One vector is turned by the same rotation once a tick. Each row is the vector after some number of ticks, and that number follows the row.
The counts run from 0 to 237.
[112 88 87 122 88 102 73 75 120 100 109 120 78 91 84 135 112 115 113 89 96 124 106 69 68 53 97 85 135 98 122 100 58 83 88 89 120 94 93 99 134 104 103 74 97 108 89 138 100 61 76 81 90 110 84 137 117 48 123 132 118 107 95 151 107 158 91] : 220
[96 77 103 126 87 60 107 72 112 133 129 153 117 124 91 110 119 98 130 45 79 129 115 85 86 66 93 88 120 100 112 94 55 123 60 78 106 135 105 106 109 121 92 84 82 113 98 107 96 102 86 113 113 123 72 114 90 79 118 99 126 117 121 127 64 107 88] : 227
[107 103 102 142 86 97 118 93 113 121 120 141 129 112 67 107 101 112 127 52 112 147 115 95 69 73 117 78 139 92 122 125 87 94 102 104 127 116 100 110 103 99 75 116 70 122 86 86 101 72 59 118 108 122 111 73 108 44 112 127 101 108 93 134 105 134 109] : 55
[101 106 106 120 87 75 122 79 133 124 106 149 106 135 78 139 116 104 129 41 100 132 102 94 69 70 66 91 86 99 107 105 49 104 76 94 106 126 96 107 111 116 65 64 59 117 93 105 107 89 85 104 106 132 101 93 85 62 132 112 105 112 96 130 87 136 69] : 50
[96 105 81 156 90 93 111 93 95 100 139 131 70 90 86 94 78 118 121 70 106 127 114 109 81 78 127 77 136 97 100 104 97 107 76 111 98 134 113 109 113 104 89 104 106 132 110 98 107 122 79 119 129 100 96 107 83 50 105 116 134 135 71 137 76 108 116] : 91
[117 115 90 146 97 120 88 72 109 100 130 117 68 79 80 117 70 93 114 98 92 110 113 82 62 82 118 69 153 118 98 96 69 87 102 107 91 88 94 120 133 87 87 94 102 115 74 105 122 74 67 103 82 83 101 116 116 39 109 129 126 96 84 131 110 133 112] : 7
[114 100 83 146 95 103 93 83 79 86 131 124 70 101 94 103 108 116 107 101 109 121 99 78 88 69 115 91 143 105 139 97 74 86 120 91 106 92 85 114 130 108 110 89 86 125 83 127 116 55 88 114 134 95 69 119 121 52 80 135 118 95 77 118 85 149 71] : 108
[117 109 77 116 114 103 111 86 116 101 111 152 76 116 93 119 85 123 127 71 91 82 112 84 81 64 91 69 103 120 94 72 63 103 97 95 87 117 91 121 99 70 96 66 91 120 104 95 111 107 104 123 102 115 86 100 103 46 135 127 108 111 93 136 77 141 85] : 102
[111 81 94 142 73 77 119 71 81 114 121 117 70 81 116 101 99 80 108 68 86 143 137 80 75 94 117 81 152 119 114 110 88 121 91 86 134 115 77 105 123 113 100 91 95 93 115 119 104 100 92 121 103 88 73 127 93 60 86 132 138 97 99 136 83 139 82] : 83
[107 104 89 145 105 71 113 80 100 96 127 140 81 122 88 106 108 122 105 58 125 130 89 88 95 63 95 70 119 106 116 108 62 111 118 116 75 130 83 116 123 95 81 107 83 137 93 96 121 84 85 132 129 146 105 76 104 60 98 132 104 102 101 103 43 99 83] : 25
[113 73 76 136 82 120 112 81 128 125 158 125 73 108 106 107 86 119 110 86 94 103 124 89 73 79 114 81 153 109 110 102 70 99 112 94 78 118 123 119 130 114 109 100 124 95 90 134 84 112 60 109 131 85 78 119 104 62 114 124 126 134 67 103 84 98 106] : 96
[115 65 77 131 66 96 124 94 101 97 125 112 73 128 89 140 106 103 95 73 110 117 77 88 69 67 87 103 109 100 132 107 67 77 141 115 85 95 92 99 128 95 91 86 81 128 85 109 100 64 55 126 126 136 91 83 118 60 122 136 98 106 93 115 84 144 101] : 20
[108 77 82 133 107 95 132 99 93 93 126 132 63 100 102 119 103 109 103 57 118 135 125 115 78 78 109 77 124 102 117 118 84 102 148 134 85 121 82 101 138 96 81 107 86 116 93 116 101 89 90 131 111 107 97 110 97 46 97 161 107 101 73 86 76 121 96] : 173
[120 100 103 131 83 68 111 54 104 114 119 134 77 99 85 119 66 77 132 52 81 141 135 103 84 93 90 69 113 104 76 80 77 148 84 82 113 122 100 125 103 113 87 101 84 92 104 108 122 117 85 124 96 82 97 120 97 53 102 132 136 96 103 103 69 122 78] : 175
[117 75 98 116 66 110 111 57 98 117 112 125 76 118 88 115 78 80 136 69 89 126 136 91 73 71 107 95 148 122 96 99 64 111 107 70 111 94 88 114 130 112 83 101 62 97 86 121 119 92 74 121 124 80 90 119 108 64 97 123 121 103 110 86 94 129 69] : 84
[113 73 73 138 71 85 104 73 115 124 108 131 72 130 94 114 91 112 114 74 88 107 81 76 78 57 80 83 126 109 77 78 69 97 77 71 94 103 107 107 109 93 97 56 83 124 120 92 111 110 77 135 110 130 90 91 109 65 133 106 129 110 98 141 92 119 80] : 106
[126 93 58 142 97 90 94 103 94 89 99 137 81 105 86 135 104 110 99 78 85 98 107 67 58 77 96 79 132 106 120 90 67 103 107 107 88 114 79 108 117 78 103 76 80 133 90 105 118 81 86 143 93 119 85 89 103 44 116 135 123 66 87 130 80 137 74] : 194
[120 99 82 109 89 113 97 89 107 112 118 133 81 112 57 117 84 78 123 68 72 126 129 84 80 86 120 69 127 119 112 88 71 106 91 91 104 98 117 109 112 94 96 107 98 96 74 106 105 96 58 115 86 62 91 121 121 64 114 144 126 102 89 116 98 142 106] : 180
[105 109 95 116 120 92 59 79 117 97 110 143 109 92 80 128 74 114 123 85 87 104 117 73 85 60 104 62 113 135 82 71 57 111 67 66 119 105 107 114 93 101 98 87 94 121 84 113 109 89 82 100 82 108 96 125 111 60 116 97 124 98 89 140 94 129 102] : 215
[90 79 77 116 115 106 112 87 120 104 125 151 85 138 104 112 83 125 116 61 100 79 114 75 94 45 102 68 109 132 87 64 63 110 102 66 82 106 106 126 120 102 120 68 81 130 108 116 108 107 93 147 139 109 78 112 107 77 107 115 118 127 80 98 76 105 81] : 101
[105 113 84 112 106 92 74 75 115 77 126 133 93 99 85 145 72 99 118 77 109 104 100 81 97 63 85 89 113 131 69 71 59 90 105 106 90 108 103 112 105 110 86 103 83 137 82 135 102 85 93 92 85 127 124 118 104 46 124 147 117 80 91 113 77 124 89] : 37
[111 82 82 124 108 69 92 81 109 99 125 115 87 78 87 109 133 113 112 82 105 129 85 54 78 89 87 82 136 103 123 97 59 107 99 97 103 119 71 112 121 104 91 66 108 98 73 134 111 69 93 114 108 133 94 106 102 64 105 124 130 81 95 141 57 109 68] : 134
[116 97 68 121 82 114 109 80 99 82 113 164 104 136 102 136 95 120 118 60 93 90 92 73 86 69 90 94 131 119 122 80 62 91 113 92 98 90 110 104 108 88 110 76 72 126 106 95 96 74 45 142 127 103 76 93 102 66 123 132 129 94 74 103 101 140 95] : 193
[107 82 71 84 98 97 104 119 107 95 139 153 101 107 86 125 123 82 99 47 117 151 105 95 80 83 127 72 126 114 103 122 60 112 103 108 103 105 87 117 123 124 108 82 102 96 81 121 123 83 71 131 110 89 68 122 114 51 88 114 132 98 102 97 62 101 94] : 165
[103 111 85 106 83 81 111 71 109 110 113 145 105 126 81 111 89 93 120 61 104 116 122 94 119 62 107 90 137 106 109 92 67 147 91 88 113 114 107 123 122 122 112 105 69 129 74 107 108 82 66 135 130 103 89 119 106 69 106 114 103 107 91 82 67 121 95] : 201
[119 96 94 168 86 84 116 61 102 91 145 129 72 86 110 133 84 109 115 87 86 81 119 84 69 105 114 77 139 103 103 82 71 116 99 80 83 125 109 111 122 95 93 86 122 94 125 113 85 112 76 117 98 104 97 109 84 54 109 117 144 123 70 131 88 91 98] : 183
[116 75 69 147 91 93 107 87 103 99 156 120 71 95 84 125 86 97 101 81 109 104 102 92 82 88 114 85 133 97 91 107 69 101 112 108 77 121 85 112 125 119 79 104 114 126 94 112 88 106 64 125 99 137 114 93 76 30 110 116 152 97 65 107 84 86 102] : 182
[114 116 74 120 109 78 93 65 102 104 128 132 83 112 98 113 62 101 136 44 85 107 109 80 95 71 100 66 122 148 88 93 74 138 110 83 84 130 96 117 102 96 96 103 91 120 113 91 114 101 119 130 104 87 100 120 89 62 100 150 126 80 87 94 66 123 88] : 1
[112 101 75 135 100 120 99 70 91 104 143 136 74 99 108 94 64 107 138 71 77 108 140 98 108 59 132 76 156 148 95 81 96 117 100 83 100 129 117 104 127 94 120 115 114 126 96 100 85 114 85 134 124 72 86 120 97 58 114 131 128 120 72 103 89 134 110] : 92
[85 80 96 109 97 94 120 68 120 90 126 134 87 131 102 130 100 117 121 46 126 113 75 85 81 51 81 94 113 134 98 93 59 86 123 93 86 111 103 110 131 122 88 72 60 122 94 115 96 85 83 105 118 132 102 89 109 62 110 115 105 105 98 103 69 146 81] : 137
[100 82 71 140 109 98 104 77 123 119 148 131 88 105 95 129 87 103 117 76 98 85 104 61 91 89 110 71 152 105 94 93 49 125 111 87 70 132 93 128 128 93 91 98 106 109 84 115 101 86 69 128 121 133 98 111 86 61 107 106 125 115 81 90 61 69 84] : 9
[89 108 87 123 120 75 90 50 126 108 122 137 112 100 108 124 84 102 138 63 101 120 138 79 78 86 103 74 130 135 83 80 74 123 103 71 106 134 93 121 107 98 73 102 89 109 108 128 92 119 113 97 102 101 117 128 73 49 103 137 134 93 83 127 85 122 92] : 62
[113 103 99 135 110 105 96 84 117 103 138 133 58 76 78 101 95 110 115 94 121 104 104 82 52 72 104 85 126 91 98 92 74 109 62 94 97 113 96 144 125 107 94 74 106 114 68 132 140 76 77 95 107 103 116 145 117 33 108 105 109 115 93 144 92 112 89] : 99
[105 87 87 113 107 115 102 81 125 99 111 139 78 113 104 130 109 127 120 78 104 115 119 68 52 90 92 86 134 126 118 89 65 69 134 91 86 89 90 107 135 95 82 77 85 104 67 139 93 102 91 106 101 90 109 114 114 40 95 148 106 106 90 117 100 153 89] : 72
[114 92 84 160 108 67 96 81 112 119 152 110 107 88 68 117 99 98 110 89 114 120 111 87 81 76 98 62 130 82 111 115 55 123 100 94 91 138 108 117 118 111 84 129 109 116 73 123 110 76 57 102 90 137 120 95 89 46 121 119 113 118 88 132 72 71 99] : 34
[94 100 83 119 104 118 113 93 104 96 128 144 85 115 80 113 66 101 113 52 117 123 108 113 81 61 119 97 128 114 99 126 82 101 113 122 79 109 114 116 114 89 76 117 66 143 71 103 114 99 54 120 115 106 102 90 101 37 101 136 127 101 79 99 66 115 106] : 177
[106 108 62 134 106 85 104 113 99 82 142 151 92 98 87 102 76 108 102 63 116 110 109 103 88 92 131 64 137 121 86 105 93 121 107 115 78 131 90 117 103 86 88 119 111 130 98 92 91 103 86 144 111 120 100 103 85 38 99 145 145 92 72 119 70 89 108] : 178
[110 76 74 115 108 111 77 100 124 115 137 129 101 81 82 117 103 113 92 73 116 122 111 80 78 98 131 94 178 121 77 110 80 105 99 94 107 100 79 119 111 126 98 92 89 102 70 142 93 82 65 130 109 133 99 107 99 45 95 98 142 82 78 97 93 79 81] : 69
[119 91 83 125 89 76 84 68 131 122 111 129 102 104 107 137 111 123 134 79 83 104 106 58 72 81 81 94 129 112 110 76 59 102 88 74 105 118 96 90 119 106 104 89 117 113 114 114 83 100 92 109 90 125 85 92 109 73 148 119 141 96 84 142 93 140 102] : 219
[106 88 74 130 107 89 84 85 114 119 152 112 110 83 75 105 116 115 111 77 127 119 71 65 99 88 115 75 147 116 90 111 61 96 60 90 106 99 87 129 110 114 108 71 102 129 84 118 109 72 64 126 115 141 81 96 118 70 117 72 140 87 76 141 75 82 93] : 130
[127 65 65 129 98 58 91 67 114 109 124 128 119 99 101 122 116 94 132 57 99 144 137 59 99 94 106 94 148 136 110 94 75 110 114 90 105 119 78 93 118 104 98 117 92 106 96 122 82 90 99 132 109 105 76 102 84 65 105 146 137 74 85 106 67 110 87] : 57
[97 89 74 110 108 88 132 68 120 102 113 151 101 127 105 134 88 122 140 45 120 100 108 70 68 99 83 74 125 120 67 88 64 122 117 59 85 129 101 122 108 105 92 53 86 111 121 129 109 114 78 127 107 119 81 96 93 81 93 106 137 99 88 103 77 103 75] : 162
[96 96 99 136 100 95 103 62 108 127 123 113 103 106 76 112 80 106 139 63 109 125 101 80 66 82 92 89 146 119 74 121 72 86 112 92 98 118 93 113 112 110 51 108 70 120 81 112 110 86 79 121 109 153 122 76 97 64 114 117 115 89 104 115 71 108 95] : 146
[98 78 107 120 83 97 132 71 123 121 127 153 81 127 106 128 90 113 116 58 96 114 120 98 63 72 82 84 113 101 100 91 65 108 71 78 114 111 107 113 117 121 94 67 85 96 106 133 98 117 74 109 120 101 82 129 95 61 105 94 129 129 87 128 91 130 86] : 75
